A single turn carries every row of the set below to another of its rows. Some are shown first; where does it send the rows asked next?
Q660: [  1 -12 -12   5  -6  -6  -3   6  11   0  -1 -10  -9   2   6  -1 -17  11
  -6   2   2   2  14   5  -7  16   3  -1  -4 -15  -7   6  -9  13]
Q693: [ -3   2  -6   1   3  -6   2  14   9   1   4 -10 -11   6   1   2 -12  20
 -17   2  -1  15  11  -8 -16  13  -1   2   1 -12   0   0   3   8]
Q751: [  3  -9 -13   0   1  -7  -2   5   9  -5  -1  -8 -10   3   1   0 -21  11
  -9   7   0   2   8   3 -11  15   4   3  -7 -13  -6   4 -11  11]
Q946: [  5  -5   8  -4  -7  -6   1  -4  15 -12   8  -4  -8   1   7   3 -10   1
 -17   1  15   3  12  -7 -11   3 -10  -5   8 -14  -9   6  15  11]
Q310: [ -6  -7   3  -7   8 -20   1  13  -2 -10   2   7  -9   7   1  -4 -21   1
  -4  -3   2   0   3  -6 -11   6  -3   4   0 -12  -3   0   9  11]
Q993: [  6   5   6  -1  -1 -17   1   7  12   2   0   3  -1   8  -1   4 -13  -8
 -16   8  16   6   7   4  -6   1 -10  -8   5 -11  -7   3  15   8]
Q944: [-13   8  -3   1   5   5 -16  11  18  -9   2   5 -17   9  15   7  -1   9
  -3   5  13  10   7  -6  -7  -3  -4   0   6   0   7   6   5   6]
Q892: [ -2 -14   5  -2   4 -18   0  16  -3 -10  -1  -1  -7   1  -1  -6 -15   0
  -5   1   1   6   3  -3 -10   6  -3  11   4 -14  -3   1   2  10]
Q224: [  9 -13   8  -6   5 -17   0   7   9  -6  -4   4   0   2   2  -1 -16  -5
 -19   9  12  10   2  10  -1   2  -7   0   5 -10  -8   8  -4   7]
Q623: [ -5  -3  -9   7   3 -18   0  12   8   3  -4   6 -10   7   7   1 -23   2
 -10  -1   3  -7   8   3  -8  17   1  -4  -7  -9  -2   0   1  13]
Q657: [ -1  -2  -3   2  -1  -3   5  13  11   6   6 -16 -10   5   0  -1 -10  17
 -11   0   5  16  14  -5 -14   9  -1  -1   1 -14  -3   2   4   9]
Q326: [ -4   8 -12  -1  10   2  -8   6  23  -1   4   5 -14   9  12   9  -3  -7
 -11   3  18   8   8  -6   4   4  -1  -2   6  -2   9   3 -10  10]
Q510: [  1  -2  -1 -15   8  10 -15  10  14 -12   0  -2 -13   2   2   0   3  -3
  -4  -1  20   5   2  -6  -4   3  -7  -2   9   5   1   0   0  11]
Q18: [ -4   3  -3   2   3  -6   4   9  11   6   6 -10 -13  10   0   4 -11  19
 -21  -6   3  12  11  -8 -12  11  -6  -4  -1  -6  -4   2   8   4]
Q895: [ -5  -3  -2  -2   6   1 -13  14  21 -18  -7   6 -16   8  15   5  -9  -7
 -13   5  19  -1   4  -2  -1  -2 -12   1   3  -1   5   4  -8   3]
Q683: [  3   3   8   1  -5 -17   0  10  14  -3  -1  -6   1   1   0   1  -9  -5
 -12   9  16   6  11   7 -15   2 -10  -2   9 -13  -3   2  15  13]
Q430: [ -5   8  -8 -13  11  -3 -16  11  10 -11  -8   0 -18   1  15   4  -7  -1
  -3   2  20   1   1  -9  -3  -3  -9   7   4  -6  -2   3   1   6]
Q565: [ -4  -8   3   4  -1 -10   2   9  19   4   7  -7  -7   1   9   2  -7   6
 -28  -6   5  18  14   5  -7  11  -4  -8   6  -5  -4   9   1  10]
Q79: [  0  -9   3   6  -3  -6   3   2  22  -1   7  -2 -12   6  11   5 -10   4
 -33  -7   8  10  10  -2  -5  14  -7  -9   5  -5  -7   8   3   9]
Q651: [  3  -8   8   1  -9   0   0  -4  14 -13   7  -6  -5  -2   4  -1  -8   5
 -19   5  13   6  16  -7 -10  10  -4  -5  11 -15  -8   4   4  11]
Q817: [ -4   9 -14 -11  12   0 -12  11   8 -11  -6   0 -17   1  13   3  -2  -1
   1   0  15   7   4  -6 -10  -2   1   5   4  -2   4   2   1  10]
Q11: [  0  -5  -9  -1   6   4 -14  14  15 -17  -8   8 -20   6  15   6  -9 -11
  -8   5  14   4   5   1  -3  -5  -4   1   2  -2   5   2  -9  10]
Q145: [-13   9 -11  -4   5   1 -15  13  19 -12  10   6 -19  10  13   8  -8   5
  -1   4   8  11   6  -9  -6  -3  -2  -3   3  -6   5   5   2   8]
Q755: [  8 -12   2  -1   2 -22   0   9   9  -3  -5  -1   2   3  -1   0 -14  -8
 -13   8   9   7   3  12  -4   3  -7   4   4  -7  -6   9  -2   6]
Q511: [ 11 -16   2 -10   5 -16   5   7   7  -7  -1   5  -2   9  -1   0 -19 -10
 -13   3   8   5   0   4  -2   3  -6   2   0  -8  -5   6  -1   7]
Q325: [ -1   3  -5   3   8   6 -13   4  18   0  -4   4 -15   4  11   8   2  -6
 -12   4  22   7   4  -2   6   3  -5  -1   8   1   5   3  -7  10]
Q652: [-11   9 -17   0   8   2 -15  13  11  -2  -1   4 -13   7   2   1  -3  -5
  -9  -2  14   8  -3   2  -1   8   3  -1   6   8   1   0  -6   7]
Q126: [  4  -8 -12  -3   1  -4   3   2  12  -2  -1 -11 -12   7   4   1 -18  15
  -9  -1   4  -3  11  -4 -11  15   0   2  -9 -11  -5   5  -4   9]
Q582: [-15   7   3  -4   8   0 -17  16  18 -12   5   3 -11  12  -1   2  -6  -3
 -12   1  19   2   5  -3  -5   1 -13  -7   9   6   4   1   0   1]
Q13: [-11   4  -1  -3   8   0 -22  20  11 -13   1   9 -15   8   3   2  -5  -4
  -9   2  14   8   3   4  -7  -4  -8  -9   6   6   0   1   2   7]
Q264: [  4   5  11  -2  -3 -11   0  11  15   0  -1  -1   3   5   1   0 -10   0
 -16  13  17  11  11   4 -12   4  -9  -8   9 -11  -5   3  15   9]
Q875: [ -4   3  -5 -15  11   6 -10   3  19 -12   7  -4  -8   5   2   1   2  -2
  -5  -2  20   3   5  -9  -1   6  -5  -1   8   4   6   3  -4   6]
Q484: [ -3 -10   9  -7   7 -15   1  15  -3 -11  -1   4  -7  -1   1  -5 -20  -1
  -8   3   6   5   3  -4 -12   5  -2   6   5 -17  -3  -2   4  14]
Q119: [ -3  -6   0   6   0 -10   1   4  18   0   5  -2  -6   1  12   3  -9   8
 -31  -2   3  16  13   0  -6  18  -2  -8   8  -4  -4   7  -2  10]
Q675: [ -6  -1  -6   1   4 -20  -5  18   8   0  -6   5  -5   0   9  -1 -22   1
 -10   5   3  -1   7   8 -12  17   2  -5  -2 -10  -3  -1   3  19]
Q939: [ -9  -5  -4   6   0 -21  -4  20   5   0  -4   2  -7   3  10  -3 -17   3
  -7   0  -1   2   9   4 -10  18   1  -2   0 -10  -3   1   4  16]
Q60: [ -1 -12  10   2  -9  -7   2  -3  16 -12   9  -8  -6  -4   5  -1  -8  -1
 -19   0  13   6  14   0 -11   3  -5  -2  11 -14  -6   6   5  14]
Q673: [ -8  -7  -9  -2   2  14 -12  13  21 -19   3   1 -15  11   6  -1  -4   1
  -6   1   9   7  -2  -5  -6   6   1   2   4   5   5   4  -6   6]
Q835: [ -5  -6 -15 -10   3   7 -16  17  20 -18   6   1 -16   9   7   1 -11  -3
  -6   0   8   8  -5  -5  -2   7  -1  -1   1   2  -2   3  -5   9]
Q971: [ -8   9 -16  -5   9  -2 -18  18  10  -1  -2   2 -15   5   5   2  -8  -8
 -10   0  16   6  -7  -4   3   7  -4  -2   5   1  -6  -2  -2   8]

Q675 goes to Q484
Q817 goes to Q11
Q430 goes to Q895
Where do these go?
Q657 goes to Q660
Q946 goes to Q79

A single turn carries every row of the set below to another of its rows. Some are shown first; where does it send the rows asked next?
Q438: [12  0 -5 -2 12  4 -9  5  2  7  9  3 -8  2 -4 -8  2 -2]
Q624: [ -5   0   4  -8 -10  10   2   7   0  -5   5  -4 -10  -3  -3  -5   9 -13]
Q354: [  9 -14  -8   4   7  -3  -3  -4   4  -1  10  -7  -7  -1  -5  -2  -1  -1]
Q499: [ 0 11  4  3 -5 -3  7  6 -4 -8  5  8 -8  3  3  6 11 -6]
Q220: [ -5 -10   1   5   1   4  -2 -10 -10  -8  -4  -7  -3  -7   3   3  13  -1]
Q779: [  3  -8   0   2  -4   0  -3   9   8   5   2  12 -11 -12  -2  -4  -3  -4]
Q702: [ -1   0  -7   2  -1  15   3   4 -11   4  10  -4  -2   2   0   5  -1   6]
Q260: [  5   3   5 -10  -9   4   8   4   2  -1   3  -7  -5 -13  -5   7  -4  -7]
Q534: [  5  -8   6  -7   1  -4   6  -3   3  -4   0  -1 -13   0  -1   7  -9  10]
Q523: [ 1  9 13  6  1  0 -3 -7 -6 -2 -4  2  8 -1  7 -6  9 -3]
Q363: [ -3   0   1  -1  -1   1  -2  -5   1  11   8  -3 -15  10   1  -9  12   0]
Q777: [13 -9  3  5  0 -4  1 -3  9 -7 -3  7 -1  8  0 -1  7 -5]
Q110: [  0   2  -5 -12   4   6   3  -8  -1   2   2   4   1  -4   5 -16  11   4]
Q421: [  3   0  -1   6   8  -6  -4  -2   1   6   8 -10   5   5   9   3  -7  -1]
Q709: [-10  -3   7  -2 -13  10   9   2  -4   4   0  -4  -9  -7  -4  -1   1   0]
Q214: [ 4  2 -2  6 -7  3 -5 -5 -6 -9  7  6  6  8 -2 -7 -1 -6]
Q191: [  5   6  -4 -14   1   5   3 -12  11   1   2   2  -4  -6  -2  -7   1   7]
Q351: [  1   9   1  11  -7   0  10   1  -1  -2   5   4  -3 -13   5   8   4   1]
Q962: [ 1 14 11  0  5 -2  7 -6  3 -3 -1 -2 -3 11  7  0 -1  3]
Q423: [ 3  4  5 -5 -5 -3 -6  4 15 -8 -1 -8  1 -8  5  4  9  2]
Q285: [  9  -7  -4   0  10   3 -14   2  -2  -3  -2 -13  -2  -2  -1  -3  -3   3]
Q852: [-6  7 -7 -8  9  4  3 10 -2 11 -3 -1 -5  0  4 -1 -4 -2]
Q452: [  0   2   0   9   1 -10 -10  -4  -2  11   6  -2   2  -7   9  -7  -2   2]
Q659: [  7   1  -6 -11  -4   2   5 -12  -4  -5  -6   1   3 -10  -2  -7   4   6]
Q134: [ -2  -9   5  -1  -7   8 -14  10   4   3  -5  -1  -6  -6  -6  -1   1  -5]
Q98: [ -3   8  11   4   8 -12  -1  -5  -1  -4  -2   3  -8   2   6  -1   9   8]
Q704: [-10   6   9 -13  -1  -9 -11  -1   3   4  -1  -5  -6  -6   4   2   5  -2]

Q260 goes to Q438
Q354 goes to Q98
Q659 goes to Q191
Where do these go?
Q779 goes to Q452
Q499 goes to Q134
Q704 goes to Q702
Q624 goes to Q285
Q220 goes to Q534
Q852 goes to Q214

